In the data rows, 128 means zero.
Every row has a hidden score. How much higher is the second row's score than the first row's in each pair? 15 means about the same, 30 much higher and 0 much lower. The score is a weighted sum of the row's numbers plus the product of two more (or one squared), each taken from its middle value.
[117 141 123 117 114 139 113 114 107 124 111 114 118 113 130 112 144 126
 160 107]
[109 108 107 109 107 113 116 120 120 118 130 139 150 124 118 150 149 133
 112 109] ~ 15
[180 150 146 128 123 123 127 118 111 134 122 133 126 127 110 116 110 112
 120 111]
[116 137 147 138 108 113 111 116 103 139 112 116 115 134 129 112 118 124
 110 109] ~ 10
[123 113 121 112 115 115 120 121 116 111 109 103 106 105 114 108 115 157
 145 135]
[107 118 125 133 150 255 175 156 116 128 106 119 114 115 115 108 119 113
 106 105] ~ 16
[112 108 111 114 122 119 111 119 123 111 133 173 160 255 255 200 143 116
 110 109]
[111 109 114 130 144 120 124 151 127 209 162 128 119 112 104 109 106 110
 116 109] ~ 9
[112 113 122 121 115 113 116 108 109 122 112 107 123 119 125 126 136 127
 120 130]
[118 123 135 138 115 113 122 128 143 118 121 117 108 107 105 119 111 113
 136 131] ~ 17
[146 191 125 113 104 108 113 109 112 114 111 113 111 124 119 131 114 118
 108 115]
[112 117 106 117 114 120 119 118 128 202 136 156 128 123 119 109 111 119
 114 118] ~ 15
[195 141 153 130 111 125 110 106 120 116 106 109 110 131 112 108 117 121
 123 196]
[121 119 117 117 111 117 111 132 115 122 115 123 118 116 114 119 110 108
 110 113] ~ 12
[111 106 127 136 119 117 122 111 137 114 115 119 115 120 121 111 112 110
 117 125]
[122 136 155 197 193 156 117 108 103 116 114 114 107 113 109 120 135 119
 125 137] ~ 14
[111 141 115 114 116 105 116 112 116 120 157 182 154 136 125 126 114 107
 109 114]
[177 123 138 152 108 109 117 126 216 108 130 127 127 111 115 132 109 109
 116 111] ~ 15
[115 126 150 167 139 124 124 108 112 115 116 116 104 117 114 119 113 119
 153 134]
[163 173 146 133 120 105 118 115 112 135 124 132 127 122 114 111 112 110
 112 111] ~ 19
[137 159 127 130 134 131 143 139 124 124 109 108 108 119 114 119 144 141
 123 114]
[139 139 190 122 150 211 123 114 131 111 117 109 112 120 109 105 111 107
 120 115] ~ 14
[114 108 111 128 112 131 109 113 123 119 125 114 111 172 123 111 134 133
 151 107]
[133 146 193 183 222 147 141 114 108 122 115 118 107 111 110 109 112 109
 135 180] ~ 14
[114 119 131 138 255 191 255 199 120 114 114 109 104 104 102 105 109 110
 102 129]
[116 103 105 112 111 108 124 134 140 131 144 134 160 119 126 128 118 135
 125 109] ~ 11
[115 139 131 168 255 255 152 123 113 120 139 116 107 107 110 116 115 123
 116 117]
[114 113 110 112 132 108 109 111 109 118 116 123 163 158 162 200 146 129
 127 127] ~ 6
[192 220 200 142 148 162 135 143 136 146 133 114 108 113 115 111 109 112
 110 109]
[196 191 150 137 111 112 107 109 105 112 111 109 104 119 119 112 125 119
 116 129] ~ 15
[112 117 131 125 128 117 122 114 133 110 111 114 104 108 135 178 162 168
 148 122]
[115 109 107 108 116 113 111 112 112 135 111 118 131 124 182 172 189 238
 135 232] ~ 13
[218 162 162 130 127 116 116 115 111 114 119 109 110 122 114 109 128 121
 136 127]
[140 160 154 122 119 132 116 122 137 122 120 111 106 112 106 107 112 108
 121 103] ~ 15
[110 114 109 112 114 150 128 135 121 130 193 177 148 124 108 104 112 112
 119 109]
[255 124 114 112 107 105 114 111 107 112 112 111 122 112 106 130 106 114
 110 105] ~ 20
[114 123 111 129 111 112 118 114 133 151 181 216 212 142 121 122 117 114
 102 137]
[125 131 130 153 176 112 110 109 104 103 107 108 108 107 118 111 117 131
 112 118] ~ 10
[123 114 133 179 131 116 116 112 108 106 114 107 106 109 117 120 141 159
 255 160]
[118 118 125 118 136 133 222 235 109 107 111 108 106 109 119 111 112 115
 106 134] ~ 8
[110 108 107 145 114 115 159 132 117 110 107 109 111 122 158 172 140 112
 109 118]
[108 109 110 106 110 109 130 138 139 116 128 124 148 155 138 119 117 119
 116 106] ~ 16
[116 105 111 106 111 119 124 134 161 115 135 134 150 139 125 123 125 109
 120 114]
[115 115 111 120 111 146 120 114 117 118 202 255 172 138 108 116 111 110
 113 105] ~ 19
[155 198 255 172 136 136 120 108 116 103 109 108 111 107 110 113 112 116
 117 180]
[115 130 139 171 144 140 136 119 121 110 111 107 111 105 110 107 132 177
 255 201] ~ 21
[113 118 115 116 126 123 168 205 141 131 124 124 126 163 114 103 109 109
 106 109]
[114 121 121 108 106 111 110 111 125 128 120 121 119 109 138 154 111 108
 136 109] ~ 18
[111 122 113 118 110 231 249 160 170 111 114 111 112 109 113 119 117 129
 106 126]
[146 146 145 116 139 138 113 120 119 127 124 133 131 150 125 113 110 109
 108 122] ~ 8
[126 131 119 112 111 131 127 126 120 123 106 106 103 109 112 123 129 119
 124 125]
[115 114 106 113 123 113 113 115 111 143 255 255 186 130 110 109 111 109
 119 129] ~ 16
[118 113 107 110 104 124 127 121 111 136 128 134 116 116 118 127 137 115
 116 109]
[120 112 115 109 111 113 128 123 116 135 171 213 255 127 145 122 111 110
 110 118] ~ 12
[110 118 123 116 128 120 120 119 129 104 131 128 120 132 106 105 118 110
 108 102]
[141 135 115 113 132 111 113 112 105 135 114 112 114 138 140 210 118 115
 108 129] ~ 17
[113 127 109 113 127 116 137 169 151 122 128 121 115 103 115 126 114 127
 124 154]
[255 202 210 138 112 146 117 133 115 114 130 112 108 108 109 105 110 110
 108 115] ~ 22
[114 109 109 108 115 128 116 119 148 115 111 111 119 136 188 164 255 144
 117 149]
[114 153 134 113 116 112 113 115 112 140 138 171 180 144 147 128 119 113
 123 119] ~ 17
[114 119 105 104 114 107 114 109 116 111 136 142 183 150 127 113 115 131
 164 205]
[115 110 113 120 108 111 116 113 132 106 182 211 198 128 185 131 112 120
 104 122] ~ 4
[113 112 111 105 119 123 132 118 140 127 125 139 155 139 119 127 125 113
 119 122]
[114 145 150 145 126 128 124 113 113 111 105 107 107 107 112 119 144 141
 121 214] ~ 15
[107 108 117 124 128 128 109 111 113 111 117 148 143 127 151 139 120 112
 114 107]
[255 243 228 242 148 124 114 112 113 127 112 121 115 112 113 107 115 130
 123 139] ~ 29
[110 109 105 118 116 125 110 119 120 166 120 127 139 124 145 120 143 141
 109 115]
[117 114 114 112 132 211 137 176 148 237 190 140 110 136 110 113 118 115
 113 111] ~ 18
[112 114 115 114 118 119 124 220 141 219 128 150 140 160 135 111 110 108
 120 113]
[111 113 115 121 144 163 166 140 155 168 124 119 110 111 106 115 118 116
 116 110] ~ 14
[117 121 117 124 122 143 114 111 115 112 109 113 111 108 110 142 117 119
 116 105]
[111 110 117 128 106 155 115 119 111 118 128 159 148 119 127 118 110 110
 108 110] ~ 14
[115 127 131 130 112 117 121 128 108 114 112 118 116 115 109 120 111 114
 139 196]
[123 113 118 110 112 112 113 113 125 112 109 113 106 107 108 124 117 131
 161 114] ~ 14
[111 112 114 109 103 121 109 111 111 128 128 180 255 187 152 124 128 116
 110 109]
[117 119 122 109 146 127 149 143 156 118 110 106 108 124 119 118 127 107
 108 106] ~ 19
[112 118 138 129 114 129 113 113 136 119 125 133 126 105 125 122 119 121
 160 110]
[130 137 164 144 112 117 127 111 109 115 107 108 112 108 112 107 126 132
 180 160] ~ 15
[111 109 107 108 116 115 121 129 109 111 121 135 164 130 158 122 128 125
 109 123]
[111 110 107 110 123 108 109 118 117 123 191 255 234 116 155 115 112 114
 120 117] ~ 19
[112 109 118 116 114 109 121 122 147 222 220 145 119 113 123 143 120 112
 110 105]
[190 130 129 110 140 121 114 106 103 123 109 109 108 127 129 152 122 137
 159 156] ~ 13
[122 139 130 118 116 135 124 113 117 112 114 113 111 138 127 126 143 142
 128 145]
[129 123 133 140 110 105 108 114 132 134 119 113 116 120 118 107 117 126
 127 106] ~ 12
[114 105 119 155 120 199 227 199 141 124 117 118 110 127 113 109 114 110
 106 105]
[108 119 109 109 115 121 115 123 105 131 157 137 116 123 115 115 117 112
 119 111] ~ 16
[144 136 145 120 119 124 128 143 139 107 110 111 108 103 113 105 118 112
 129 115]
[111 105 105 105 106 109 111 120 167 120 229 255 199 254 139 119 114 108
 105 111] ~ 26
[118 123 115 109 108 133 111 113 148 103 111 107 114 115 106 111 118 138
 144 113]
[197 131 115 106 107 111 115 116 141 107 116 114 108 116 110 105 113 105
 114 118] ~ 16
[111 106 111 120 111 120 118 120 127 134 116 117 116 107 125 176 148 199
 248 146]
[109 117 109 110 112 132 154 122 109 119 160 126 122 112 119 132 122 124
 109 129] ~ 17
[112 108 119 113 110 108 108 108 121 111 130 154 186 152 217 138 130 126
 120 129]
[229 137 118 120 106 115 108 112 129 126 111 112 112 123 110 116 113 113
 116 109] ~ 23
[108 113 115 113 119 133 147 244 140 135 122 107 118 116 115 122 125 124
 129 105]
[193 180 147 128 116 143 114 111 108 104 110 106 112 112 121 127 130 150
 147 134] ~ 23
[115 108 106 109 120 119 121 255 242 156 129 111 111 115 115 116 123 110
 128 105]
[150 166 170 191 134 112 111 109 109 115 106 106 104 117 106 108 112 116
 135 113] ~ 17
[107 113 106 105 108 109 108 112 105 114 110 126 119 115 122 107 136 178
 157 157]
[130 127 142 117 130 140 117 108 116 119 115 109 108 104 118 113 146 154
 204 138] ~ 17
[110 112 113 137 130 117 120 127 155 119 139 152 130 124 123 115 110 110
 109 117]
[114 105 110 114 118 107 124 126 123 104 112 128 134 109 119 143 130 137
 110 114] ~ 14
[124 123 114 124 124 162 116 107 115 118 120 122 146 159 142 120 126 114
 110 109]
[120 124 139 136 120 123 110 112 112 130 119 122 120 107 106 113 117 131
 129 127] ~ 14
[113 114 103 106 128 148 242 180 109 199 121 117 118 108 106 113 112 113
 124 130]
[126 142 130 134 123 136 126 113 112 112 110 107 104 115 118 146 156 163
 121 115] ~ 15
[124 130 118 106 115 111 114 113 112 122 115 118 128 138 122 131 123 123
 143 137]
[117 118 114 122 122 111 113 109 105 118 129 123 168 113 174 190 143 158
 135 122] ~ 10
[111 115 106 106 122 142 137 133 113 116 114 106 114 113 121 159 133 120
 105 133]
[158 135 173 113 103 113 110 113 107 114 109 107 108 123 112 127 130 127
 152 134] ~ 16
[117 108 114 120 119 124 109 116 137 114 119 114 108 112 108 105 119 131
 135 139]
[155 255 197 121 130 116 136 133 121 140 143 118 107 108 106 108 112 114
 106 109] ~ 22
[128 153 111 113 122 139 148 125 111 114 106 112 115 115 126 138 114 115
 136 111]
[116 105 111 114 111 103 116 111 121 124 125 128 134 156 129 158 171 132
 113 114] ~ 12
[135 151 146 121 123 119 128 123 117 106 106 112 104 112 112 113 119 114
 149 121]
[125 149 142 129 123 124 117 115 105 107 110 114 106 122 110 126 136 140
 141 225] ~ 17
[117 108 109 110 126 139 115 129 168 124 106 112 114 123 148 127 127 116
 112 113]
[110 106 114 134 118 105 119 118 119 142 140 121 144 164 136 122 141 140
 109 123] ~ 13
[124 140 197 128 171 132 128 145 145 120 129 114 112 113 115 109 113 109
 108 106]
[112 109 117 110 106 125 113 119 119 135 121 118 124 119 125 175 120 121
 119 137] ~ 18
[113 112 110 125 118 206 248 244 147 108 107 108 112 112 109 144 118 129
 109 109]
[127 127 139 163 138 204 222 151 124 114 111 111 107 112 110 108 112 109
 105 105] ~ 18
[122 118 109 112 107 116 113 120 119 120 120 107 104 116 123 144 255 255
 210 190]
[170 140 182 128 111 144 108 111 133 104 111 114 116 123 140 122 123 121
 112 139] ~ 14
[142 186 146 136 132 107 115 109 116 110 109 116 104 104 108 116 115 127
 173 143]
[108 106 105 105 107 107 108 112 145 237 255 255 179 113 106 111 109 110
 105 143] ~ 16
[118 103 122 140 128 127 128 120 149 116 120 119 131 152 117 124 112 109
 137 134]
[109 108 113 117 104 107 118 142 140 134 134 130 116 120 108 123 115 115
 125 106] ~ 10
[108 109 109 105 120 116 114 116 109 131 110 119 142 194 255 255 228 150
 136 131]
[110 109 110 113 134 125 119 112 113 112 125 137 194 128 171 142 119 146
 193 198] ~ 23
[169 169 181 140 120 105 115 111 107 116 110 112 115 123 127 130 120 112
 114 137]
[113 119 115 108 138 105 116 122 178 177 216 233 194 115 131 122 125 123
 125 114] ~ 16
[113 105 105 109 122 117 115 113 125 106 111 117 136 159 112 238 148 181
 255 194]
[116 113 109 113 108 117 126 128 121 119 124 124 122 120 119 143 133 131
 127 110] ~ 4
[113 123 130 121 120 163 126 136 132 128 158 119 114 109 104 115 109 113
 106 113]
[123 106 131 136 118 117 127 114 107 122 129 138 139 124 144 115 117 109
 119 141] ~ 11
[115 114 105 108 106 107 113 113 108 130 141 122 122 119 130 156 175 132
 106 115]
[113 114 111 121 112 121 120 189 145 219 255 163 123 111 112 127 118 120
 123 109] ~ 15
[111 112 111 117 124 152 120 121 119 110 117 143 119 115 122 119 122 127
 117 109]
[110 112 111 129 115 112 118 115 188 118 229 236 190 180 129 109 109 116
 108 115] ~ 24
[113 119 110 108 111 124 255 159 153 156 122 109 120 112 108 115 105 119
 109 111]
[112 115 106 102 108 117 116 114 113 118 122 127 120 159 140 140 136 136
 108 107] ~ 10
[117 113 114 124 110 147 121 112 137 142 141 142 115 122 147 120 118 113
 106 106]
[124 112 117 108 111 103 113 107 111 106 111 140 227 242 199 135 146 152
 140 125] ~ 16
[144 137 150 110 143 119 108 109 107 112 103 111 111 108 114 112 128 152
 119 137]
[176 176 168 165 174 128 139 126 129 146 128 114 111 123 106 105 114 112
 105 109] ~ 16
[120 133 146 145 130 127 146 164 143 115 134 152 120 174 114 120 110 109
 109 114]
[255 169 117 102 116 121 108 111 113 114 115 113 119 119 119 124 112 110
 108 115] ~ 20
[110 109 113 122 114 109 111 111 124 115 107 116 131 160 149 118 150 194
 165 123]
[116 130 127 168 128 116 116 111 117 108 112 112 119 109 118 120 126 118
 123 107] ~ 16
[196 204 255 157 118 121 115 119 105 114 114 116 107 124 109 107 121 125
 163 115]
[139 154 117 134 119 109 110 111 113 116 109 121 124 119 126 126 115 113
 113 119] ~ 12
[133 127 111 129 114 120 124 139 135 122 107 111 124 130 130 116 123 113
 114 118]
[117 119 162 125 135 135 108 109 115 108 115 108 111 108 125 152 127 115
 113 150] ~ 15
[110 114 107 114 112 112 111 111 115 144 111 133 123 159 162 156 125 130
 129 209]
[114 113 110 108 130 120 156 222 247 170 143 124 120 123 122 128 120 116
 108 117] ~ 13
[113 114 111 112 139 143 116 113 117 134 122 123 123 136 118 122 152 148
 145 109]
[144 140 129 120 114 108 117 115 168 118 126 126 134 113 140 115 113 114
 113 111] ~ 16
[112 104 105 108 120 115 118 114 105 118 115 134 247 255 218 158 120 116
 106 119]
[194 151 115 109 114 112 113 107 104 114 109 118 112 117 118 111 115 115
 110 121] ~ 12
[116 113 121 146 255 211 175 129 119 123 119 121 123 131 115 116 113 120
 112 105]
[115 115 146 108 114 113 115 109 104 116 109 140 147 123 134 131 121 119
 149 111] ~ 9
[110 113 109 108 104 116 115 112 121 111 126 133 118 138 132 136 145 137
 114 111]
[114 103 111 117 118 151 177 179 147 148 111 108 118 130 123 111 112 115
 119 115] ~ 13
[114 110 106 114 115 116 116 108 117 124 124 127 120 112 136 156 153 124
 117 105]
[108 117 109 113 114 113 134 136 148 146 157 186 184 131 110 111 113 121
 109 113] ~ 17
[255 214 210 130 116 152 127 126 160 115 106 107 110 105 106 118 112 114
 113 117]
[117 118 129 130 209 255 171 136 117 140 109 119 111 123 118 109 122 119
 143 127] ~ 8
[133 123 146 125 123 166 117 114 105 112 107 104 108 113 113 123 129 157
 255 168]
[109 110 118 113 152 143 131 148 172 143 160 124 110 115 108 108 113 123
 116 168] ~ 17
[120 112 130 120 134 127 145 111 116 104 111 113 112 127 119 122 121 127
 124 134]
[114 109 110 106 107 108 114 107 108 119 112 113 124 155 148 198 165 231
 255 255] ~ 23
[122 114 117 109 114 109 114 113 108 106 111 108 107 105 105 105 118 126
 139 162]
[109 110 110 110 104 112 114 113 172 131 152 121 131 111 136 190 129 129
 123 142] ~ 21
[112 113 122 144 127 124 114 114 112 112 109 107 106 112 114 119 128 133
 192 143]
[213 199 185 146 135 105 131 131 133 115 112 111 106 124 108 109 107 113
 113 111] ~ 20
[110 112 111 109 112 111 116 109 117 126 115 111 115 152 165 223 255 244
 127 126]
[142 128 141 175 152 107 181 199 153 122 115 111 104 113 102 113 111 109
 119 114] ~ 11
[209 182 135 117 195 123 118 114 115 114 119 127 123 176 115 111 111 108
 116 117]
[115 110 110 109 142 235 218 255 170 181 117 109 114 123 122 132 109 108
 106 113] ~ 9
[117 127 113 114 154 151 203 208 133 136 139 121 111 111 105 109 114 113
 117 106]
[164 151 154 163 160 125 120 118 145 119 111 107 106 113 110 109 119 121
 113 138] ~ 17
[115 109 106 109 115 128 116 120 119 111 109 112 107 151 145 194 255 255
 165 139]
[115 110 111 124 118 109 113 134 125 127 136 130 110 109 125 147 121 120
 121 109] ~ 12
[116 118 121 130 122 125 118 115 116 108 107 104 111 128 135 124 122 112
 105 115]
[112 119 130 145 255 255 173 167 145 238 141 135 114 124 106 103 109 115
 110 110] ~ 18
[115 140 138 124 131 158 156 173 143 127 119 113 107 107 108 112 109 107
 113 118]
[112 113 113 105 120 132 134 116 108 108 115 123 151 188 158 136 121 114
 119 126] ~ 19
[116 118 115 109 107 119 146 145 128 159 111 117 111 122 115 128 126 114
 116 111]
[115 110 110 114 140 108 111 112 111 193 177 184 159 199 130 126 127 166
 121 146] ~ 14
[113 121 122 124 132 111 110 105 171 116 139 118 115 112 114 109 118 120
 105 160]
[127 123 142 130 155 109 115 114 115 124 115 109 108 124 122 112 119 125
 159 109] ~ 8
[121 133 131 152 160 119 255 255 156 108 117 108 107 108 109 108 111 107
 108 113]
[123 113 135 145 126 133 122 116 108 119 109 109 104 109 119 140 153 198
 191 185] ~ 17
[124 121 131 161 131 119 115 113 111 120 110 123 126 147 115 107 114 124
 109 131]
[202 130 115 122 119 107 109 115 116 116 125 111 110 108 109 109 112 113
 131 114] ~ 17
[115 104 111 117 148 123 113 111 117 115 122 107 106 111 121 116 117 119
 113 105]
[118 112 115 145 130 146 116 118 131 110 106 117 116 115 122 127 119 114
 119 117] ~ 16
[124 113 117 116 118 117 109 114 109 115 109 111 104 127 108 109 114 125
 113 188]
[117 127 113 109 123 121 114 114 117 134 171 229 255 255 246 116 113 112
 106 166] ~ 22
[114 117 126 144 155 159 119 115 124 115 114 114 110 108 126 122 121 125
 117 117]
[115 112 107 120 119 121 118 122 132 243 205 231 134 135 117 109 114 112
 110 109] ~ 27
[138 126 134 118 119 160 154 145 139 123 126 109 112 113 108 111 109 108
 114 107]
[111 113 114 112 108 112 110 113 128 134 149 152 130 115 123 194 146 125
 114 110] ~ 18
[111 110 110 137 116 123 116 132 125 124 119 119 134 113 151 115 121 136
 140 115]
[184 255 255 255 230 162 122 123 105 111 110 109 110 105 106 115 110 109
 104 125] ~ 22
[118 135 131 125 142 119 137 113 113 123 114 109 108 112 114 119 182 196
 139 121]
[193 186 151 109 160 119 111 106 105 115 109 114 111 124 118 139 126 131
 124 137] ~ 20
[116 118 105 104 108 115 109 120 119 132 120 116 116 112 136 158 134 126
 135 133]
[109 113 110 110 115 123 110 118 133 136 111 106 114 143 138 143 255 255
 177 143] ~ 15
[124 128 134 129 147 113 121 119 112 118 116 123 116 116 109 111 112 112
 119 106]
[113 112 113 110 108 136 119 141 139 168 115 117 112 134 129 115 122 113
 114 105] ~ 16
[123 146 131 136 195 148 133 112 109 111 110 112 124 138 140 108 119 114
 110 117]
[121 108 117 113 150 115 117 131 163 159 150 137 124 112 109 112 112 110
 125 135] ~ 15
[113 114 117 167 106 107 113 113 108 114 122 127 116 126 123 113 126 115
 117 118]
[114 122 118 138 255 255 205 133 127 123 124 119 112 113 109 124 106 118
 116 109] ~ 29
[110 109 109 104 115 113 117 113 124 122 110 111 148 255 255 255 255 144
 116 117]
[111 113 110 112 104 115 115 113 124 112 110 118 127 138 194 166 146 137
 156 150] ~ 11
[123 140 139 171 178 131 124 119 108 123 107 113 104 104 110 120 112 138
 171 197]
[116 133 137 183 194 151 128 122 115 110 111 116 112 105 126 116 115 124
 110 133] ~ 11
[117 113 118 117 118 107 129 173 166 134 121 108 111 116 121 130 120 110
 116 107]
[115 112 109 112 106 121 111 116 132 124 110 108 132 150 244 182 177 123
 109 107] ~ 14
[110 113 107 102 134 120 123 159 124 255 152 129 118 116 114 118 115 124
 119 150]
[116 118 122 197 155 253 144 133 115 120 110 114 116 176 114 142 115 113
 113 111] ~ 16
[129 113 123 118 111 116 119 111 109 111 105 114 120 136 144 142 143 135
 137 127]
[185 189 172 179 198 151 139 167 119 139 112 109 110 104 105 115 107 110
 109 131] ~ 19
